In the rows, zero is written as 128.
A single turn carries every row of the set below to another of its rows. Some are shown first; where does it send the rows asked next?
lel: [132 108 131 136 115 157 167 121 113 145 126 152 133 147 131 132 114 150]
bita: [135 105 122 145 137 151 159 127 113 143 151 128 150 148 129 140 122 149]
Siv: [124  92 140 146 134 149 174  89 157 110 149 145 130 142 132 147 103 130]
Sanik: [133 110 130 127 136 136 174  78 137 131 119 122 116 150 114 139 131 125]
Tun: [145 119 132 125 126 144 133  90 147 128 133 155 123 149 119 139 127 162]
zek: [142 111 128 139 132 143 163 128 148 136 143 134  99 138 118 147 124 143]
fuvo: [150 113 147 126 133 153 150 113 136 126 142 107 124 143 141 127 129 122]
Poz: [117 113 136 146 145 149 172  86 138 160 140 136 143 154 148 120 122 147]
fefi: [128 115 116 133 170 142 162  86 137 130 148 126 138 140 147 133 109 141]
mak: [127 104 139 131 106 141 160  82 164 136 142 124 119 141 114 148 116 137]
zomif: [143 106 134 136 141 141 165 111 117 141 134 118 157 127 137 128 131 130]
gizip: [123 100 130 137 153 138 161  88 134 132 146 150 132 138 122 103  98 144]
mot: [132 115 141 141 117 145 157  82 156 140 141 126 165 134 122 120 127 132]
Dudo: [125  92 134 139 116 163 158  76 136 120 141 131 148 135 114 144 110 132]
Nov: [144 113 146 129 131 142 146 124 132 115 146 121 151 159 128 129 130 149]
lapo: [111 113 132 135 135 148 164 103 171 134 143 117 125 136 126 107 103 144]
Muv: [123 121 143 128 144 140 141 106 153 134 118 142 122 149 111 113 120 157]
misu: [111 102 118 146 129 141 165  88 146 136 138 133 166 152 134 114 127 141]
Risik: [117 105 135 146 121 137 161  88 173 119 138 137 113 142 128 120 124 137]
mal: [128 112 126 126 135 161 152 108 138 136 126 145 130 163 145 156  99 134]
mera: [135 104 120 122 123 145 166  98 165 132 140 146 164 151 141 144 134 147]
Rup: [133 112 123 126 121 142 160 111 143 129 143 135 109 121 114 129 124 171]
Bako: [122 116 107 124 137 151 173 104 134 139 152 151 138 138 150 136  98 146]
kavum: [119 133 133 120 127 157 144 118 146 134 137 140 124 147 144 146 119 162]
Zul: [138  95 132 124 128 137 170 111 125 136 134 115 111 135 128 156 117 133]
vetav: [137 118 121 128 140 141 144 102 151 110 135 134 143 134 113 104 102 138]
toko: [151 106 117 122 130 159 157 101 153 147 146 126 159 127 124 142 133 139]
Pip: [143 112 131 135 158 127 178 109 142 124 135 129 121 149 102 138 120 137]

fefi turns into mal
Dudo turns into toko
Nov turns into Pip
Now find these:
Poz turns into lel
misu turns into bita
mot turns into zomif
Bako turns into kavum

A single turn carries every row of the set below to another of its rows. Some are shown first; where does it send the rows asked next?
foso: [120 146 156 136 136 120  99 141  90 124 116 112 118  97 128 148 147 116
 107 137 117 134 116  99 119 141]
lol: [ 97 161 162 113 118 110 114 153  81 118 111 114 122 123 137 145 162 111
 130 104  87 124 137  89 148 136]
dese: [ 78 135 138 138 117 111 119 138  82 139 123 138 129 117 131 150 148 123
 117 162 109 112 154  96 123  98]
Dulub: [ 79 152 159  97 123 121 121 139  91 119 125 148 144 112 108 142 159 129
 117 121 104 126 155  95 139 119]
lib: [ 83 150 126 132 129 124 122 141  89 113 107 117 117 102 134 171 134 116
 123 123  94 117 142 104 143 112]
Muk: [103 142 142 136 121 123 105 128  79 128 118 122 122  97 123 131 123 141
 154 124 111 139 157  78 138 141]
daz: [ 86 164 160 138 111 115 107 150  80 135 102 124 121 122 122 131 157 118
 141 109  77 133 146  89 145 134]
vopul: [114 139 149 149 131 118  90 134  93 139 108 114 111  98 119 138 137 127
 105 139 109 139 125  99 120 139]
zavet: [ 98 163 125 124 122 115 110 120  84 123 125 126  95 107 112 166 154 110
 121 144 118 126 151  87 126 146]
Fufit: [ 79 137 145 140 120 117 125 140  81 133 124 142 131 115 132 151 153 114
 128 158 113 113 148  96 120  96]
Bulez: [115 155 144 131 109 103 122 137  99 118 115 149 114 120 154 118 154 103
 131 139 107 118 138  92 117 121]
rasas: [ 95 151 149 122 111 102  99 145  84 131 105 110 114 127 134 134 148 128
 116 112  78 126 151  92 157 135]
lof: [108 158 148 123 125 125 113 141  77 117 127 122 135  95 128 144 136 132
 155 127 119 133 149  75 134 149]
nupu: [109 134 143 132 106 135  96 151  99 123  94 137 131 113 100 123 138 118
 138 157 105 121 153  94 144 127]
lakam: [ 75 134 161 106 104 114  95 137  75 126 123 127 116 120 119 131 150 104
 136 140 119 122 135 127 142 136]
lun: [119 125 139 108 110 127  99 153 103 113 101 125 131 116 114 135 139 120
 121 154 114 112 150  94 150 130]
bulo: [ 87 178 161 138 115 115 103 152 100 143 132 125  98 107 119 124 140 113
 118 135 120 140 163  98 128 135]
siseg: [ 84 149 155 104 121 115 105 132  87 114 131 143 139 112 116 129 149 127
 107 132  94 128 164 106 152 112]
besu: [113 155 165 110 113 115  92 145  88 119 115 133 142 114 122 112 130  92
 111 142 109 130 134  93 129 123]
vapur: [ 76 160 120 142 121 122 117 143  90 129 102 120 123 101 122 167 134 128
 119 131  91 118 150  99 141 122]
Tutar: [ 94 151 130 131 126 123 115 113  87 124 119 132  87 107 110 161 150 104
 136 133 117 131 148  88 122 136]
Muna: [ 94 164 171 124 128 122 114 150 102 127 133 124  90 108 130 133 142  98
 128 119 128 138 150 102 127 124]
kobi: [ 98 158 127 138 124 117 102 112  79 119 126 129  88 105 115 154 146 102
 127 147 110 132 155  96 131 135]
rada: [ 79 170 130 145 126 128 120 146  82 115 110 125 126  99 127 164 140 112
 130 133  89 120 144 104 140 117]
guner: [114 145 141 121 125 116 100 133  77 110 131 112 124  96 138 137 124 134
 139 131 113 132 155  83 147 142]
seruf: [104 153 158 108 106 115 101 147  98 141 102 138 146 116 105 121 134 110
 113 133 116 128 133  77 117 135]
suvuk: [ 76 139 160 114 123 124 113 128  90 123 120 151 132 113 106 127 148 127
 125 119  95 133 161 102 144 107]
sege: [115 135 152 115 114 140 111 158 100 108 100 136 137 112 108 137 149 105
 144 148 117 117 140  93 139 127]
Sudut: [109 163 136 137 101  99 119 139 101 134 111 150 120 121 142 116 154 117
 125 144 105 118 145  86 113 130]
Milir: [107 128 161 110 115 118  99 134 100 133  99 134 127 119 117 113 122 103
 116 123 112 132 132  86 126 117]
lom: [ 83 130 140 128 122 111 125 139  84 131 125 136 130 118 136 157 151 118
 118 157 117 109 148  96 122  97]
Mopob: [ 93 157 156 115 121 111 111 149 111 142 129 116  91 113 127 138 137 122
 107 120 130 132 158  94 130 134]
Tezu: [111 143 134 125 106  98 122 133 108 131 107 145 110 125 149 122 149 119
 122 132 110 114 141  87 115 124]
milog: [ 71 127 155 103 101 113 100 135  82 140 114 127 115 122 112 134 148 117
 135 134 121 119 136 119 138 141]
Fozi: [111 151 160 152 133 128 100 141  90 136 110 122 120  94 114 142 147 117
 122 136 113 140 117  96 111 142]
Dalet: [ 70 145 158 108  98 111  96 143  76 137 120 130 126 118 110 134 155 113
 135 146 120 120 137 121 137 147]

lof turns into guner
vapur turns into rada
Now find these:
nupu turns into sege
Dulub turns into siseg
Tezu turns into Sudut
foso turns into vopul
besu turns into Milir
Tutar turns into zavet
Dalet turns into lakam
Fufit turns into lom
Mopob turns into bulo
rasas turns into daz

A single turn carries every row of the set below to another of its rows. Some are shown first; where does it send the rows asked next?
tuk: [124 137 141 129 120 134 141  94 135 129 102 138 141 105 105 139 135 125
 135 138 147 169 117 144 142 133 126 120 134 131 131 145 117]
luve: [134 130 152 128 118 135 113 136 108 128 121 140 136 128 127 138 148 136
 150 162 125 143 114 125 133 128 126 113 128 128 112 142 146]
felab: [147 135 134 131 104 106 125 121 137 102 142 133 110 136 124 106 145 119
 118 151 117 138 139 149 122 113 107 109 128 138 118 148 140]
Zunop: [141 128 155 127 117 132 110 130 115 129 112 143 139 124 131 139 144 138
 147 160 127 144 119 128 138 142 126 122 125 133 122 139 149]
rik: [118 142 120 143  96 101 110  95 156 111 150 149 132 119 138 121 137 115
 119 142 140 121 145 139 130 141 127 135 152 142 145 146 129]
nanin: [146 128 154 126 111 126 115 120 120 123 117 143 134 133 133 138 147 135
 142 159 129 149 124 136 133 147 119 122 124 137 128 138 157]
Zulo: [128 152 124 142 118 143 132 136 144 131 113 144 105 109 105 119 154 100
 137 142 122 135 111 141 142 113 125 137 152 149 108 155 129]
nof: [105 145 114 145  97 106 115 103 145 109 166 144 125 124 132 118 144 113
 122 145 136 119 137 135 123 117 128 121 156 135 128 151 123]
Fese: [ 99 145 116 146 106 116 105 121 135 119 158 146 133 109 129 120 139 117
 131 148 133 112 127 121 129 109 139 121 157 128 119 152 109]
gamo: [139 133 140 133 122 125 101 154 125 126 114 139 132  98 122 111 130 130
 134 156 113 125 123 126 141 112 130 120 128 128 108 146 114]
nusu: [134 131 149 128 113 130 120 128 110 120 132 137 128 139 127 136 153 133
 146 161 125 147 116 131 126 123 120 107 128 130 111 143 152]
zupuz: [141 130 150 127 109 124 122 118 118 117 129 139 127 143 130 136 153 132
 141 159 128 150 123 137 127 136 115 113 126 136 122 141 160]
ruko: [107 137 114 150  98 109 115 118 131 117 154 142 136 101 127 122 139 122
 128 146 138 116 142 126 123 111 144 118 145 126 120 149  98]
gipu: [119 138 136 130 117 131 149  91 132 122 118 133 131 117 101 137 141 121
 133 138 146 171 116 147 133 120 121 109 137 129 123 148 120]
feri: [131 153 123 141 114 137 138 127 149 125 120 142 100 120 106 118 157  97
 133 140 123 139 116 148 138 115 119 136 152 153 112 155 137]
Gabig: [138 152 125 140 113 134 136 120 155 126 112 145 102 118 110 119 155  98
 130 138 125 141 121 152 140 129 118 143 150 157 122 152 141]
Zipup: [160 131 142 129 106 104 115 117 148 110 117 140 123 122 132 109 134 124
 116 148 121 138 145 152 135 142 110 128 123 146 136 141 142]
Lupo: [106 142 122 145 110 119  95 124 141 128 137 151 145  94 134 123 130 122
 132 147 135 110 130 120 140 128 144 136 155 131 129 146 107]
malo: [155 131 146 130 117 117 100 138 140 125 100 144 137  98 131 113 125 130
 127 152 119 130 136 137 146 141 124 135 124 138 130 139 125]
denok: [123 134 122 148  97 105 107 108 145 120 133 148 145  93 134 124 130 124
 123 142 143 119 151 133 133 142 143 137 140 135 142 142 105]
Viv: [133 151 127 141 120 143 127 136 148 135 102 147 112 102 108 120 150 102
 137 141 123 134 113 140 148 125 127 146 151 152 115 152 129]
tob: [125 137 139 129 116 130 146  88 136 124 110 135 135 114 105 138 138 122
 131 137 148 172 119 149 137 130 121 115 135 132 131 146 122]
madid: [123 135 118 148  92  98 117  97 147 111 146 145 135 108 133 122 137 120
 118 140 144 123 155 140 125 137 135 130 141 138 142 143 114]
suvu: [115 138 137 131 121 136 145  99 127 127 115 134 136 109 100 137 139 123
 137 140 145 167 111 140 136 115 126 109 138 125 118 149 113]
visub: [139 150 129 140 116 138 129 127 155 132 101 148 110 108 111 120 149 102
 133 139 125 138 119 147 147 134 122 149 149 157 124 151 136]
Pem: [117 141 125 143 104 110  97 108 153 123 133 154 144 100 139 123 128 121
 124 143 139 116 140 130 141 147 137 144 151 141 146 142 118]
Donun: [113 135 119 150 102 112 106 121 135 123 137 146 146  88 130 124 131 125
 129 145 140 114 143 124 133 126 149 130 143 128 128 145  96]
suse: [118 137 139 130 123 138 140 101 129 131 105 137 141 102 102 139 135 125
 138 140 146 166 112 139 141 124 129 116 137 126 123 146 111]
kadop: [134 136 133 133 114 118 117 144 123 112 139 133 117 121 119 107 142 123
 129 156 112 130 124 134 126  95 120 104 131 127 100 151 123]
siku: [114 137 113 149  92 100 122 103 138 108 159 140 130 113 129 120 142 119
 121 143 141 122 149 136 118 118 135 119 144 132 129 148 110]

Donun turns into madid
visub turns into feri
malo turns into felab
Now find these:
nof turns into Lupo
Zunop turns into zupuz
suse turns into tob

A single turn carries every row of the set below to another of its rows. Some are shown first; where does it send the rows asked next?
gez: [117 140 169 101 130 141 119 142 139 117 121 124 125 138 129]
Niveb: [ 98 116 160 110 130 137 114 155 122 109 124 125 118 142 106]
lenod: [116 141 119 127 123 142 139 140 125 119 147 142 141 134 126]
rop: [109 132 137 117 147 101 135 135 127 112 133 128 122 115 131]
kig: [ 90 135 133 130 127 146 124 137 101 112 133 114 148 123 102]
biz: [ 96 131 139 117 137 109 141 132 135 113 121 117 125 103 126]
koro: [126 119 144 115 122 141 114 141 108 144 111 140 121 119 122]
ver: [106 125 125 105 143 135 147 135 128  98 131 143 124 134 117]
mab: [106 116 170 129 114 115 129 124 122 125 135 115 137 138 126]
sadig: [102 136 119 130 119 142 142 139 121 127 123 125 124 104 126]
lela: [109 121 148 119 143 109 135 142 124 110 119 126 146  93 127]
Fiva: [ 97 118 168 132 124 117 136 120 129 126 124 110 141 124 124]
Bav: [124 132 158  92 131 146 119 126 124 126 106 132 142 135 122]
tude: [ 99 105 157 120 127 134 139 138 110 118 123 121 124 134  93]
roni: [102 138 130 130 124 141 113 136 114 116 147 135 164 135 118]
bul: [111 135 155 124 122 158 133 138 135 112 141 134 127 147 131]
Zot: [109 144 115 126 116 135 135 140 118 119 138 129 125 113 134]
Fived: [121 119 146 114 105 142 119 141 110 142 114 131 120 121 120]
Mev: [115 138 143 121 126 161 150 118 130 116 139 139 139 124 128]
rulod: [109 119 145 141 127 143 133 131 117 115 135 140 164 103 133]
rus: [132 126 155 109 115 136 126 141 122 144 117 134 133 140 117]
dupof: [111 113 145 118 113 150 125 137 117 141 105 135 123 108 116]
lipob: [ 96 123 145 112 138 144 124 146 135  92 142 144 123 135 119]
Ved: [104 111 148  98 128 133 100 131 120 112 121 151 136 106 119]
logag: [101 112 148 110 137 119 138 140 117 111 120 119 126 148 102]
sedul: [112 131 143  90 140 124 104 138 127 112 122 148 148 115 116]
ven: [102 113 146 105 143 135 147 127 132  99 132 147 124 117 109]
gan: [110 127 127 141 126 135 142 147 112 118 130 128 147 100 128]
Gido: [100 120 150 140 130 136 110 120 111 116 145 138 158 129 129]
tuf: [122 106 153 130 119 135 138 148 111 135 111 130 136 108 119]
lutov: [102 153 144 104 137 143 106 147 130 102 129 124 136 125 127]
Fid: [108 116 167 132 133 107 128 125 119 125 134 118 137 137 127]
napu: [107 123 138  99 145 106 130 142 133 104 133 142 132 124 113]
miku: [118 140 117 130 127 135 136 141 114 130 133 133 121 117 133]
Tezi: [ 96 109 150 110 130 144 109 124 126 117 116 149 143  99 118]
Segi: [118 113 170 135 124 123 137 134 118 130 119 119 153 113 127]
Zorer: [ 96 131 139 127 128 137 122 134 105 113 130 110 154 148 110]
teko: [105 129 145 106 135 100 132 133 134 106 130 124 122 112 129]
zim: [112 106 150 114 138 129 126 140 122 113 116 149 146  92 122]
gode: [112 115 162 121 120 117 125 140 116 132 128 121 141 150 107]
Todu: [108 114 146 109 139 136  97 129 114 117 124 155 143 109 122]
Penu: [ 94 121 143 132 118 141 111 120 117 108 149 140 156 123 129]
rorek: [ 98 140 145 125 121 152 109 154 114 114 132 114 134 141 115]
zinu: [123 134 134 114 123 161 144 128 124 123 126 140 134 143 127]
gazif: [ 88 119 152 138 123 143 120 114 124 115 137 133 159 115 127]
fev: [123 140 168 104 125 146 131 122 124 133 112 119 140 123 122]
susu: [101 145 147  98 142 133 113 131 118 109 116 119 149 104 112]
bag: [101 141 140 100 142 139 106 127 117 103 121 128 160 127 119]

Segi turns into lela
ven turns into Mev
miku turns into koro
Now find these:
bul turns into gez
mab turns into teko
rus turns into sedul
biz turns into sadig
zinu turns into Bav

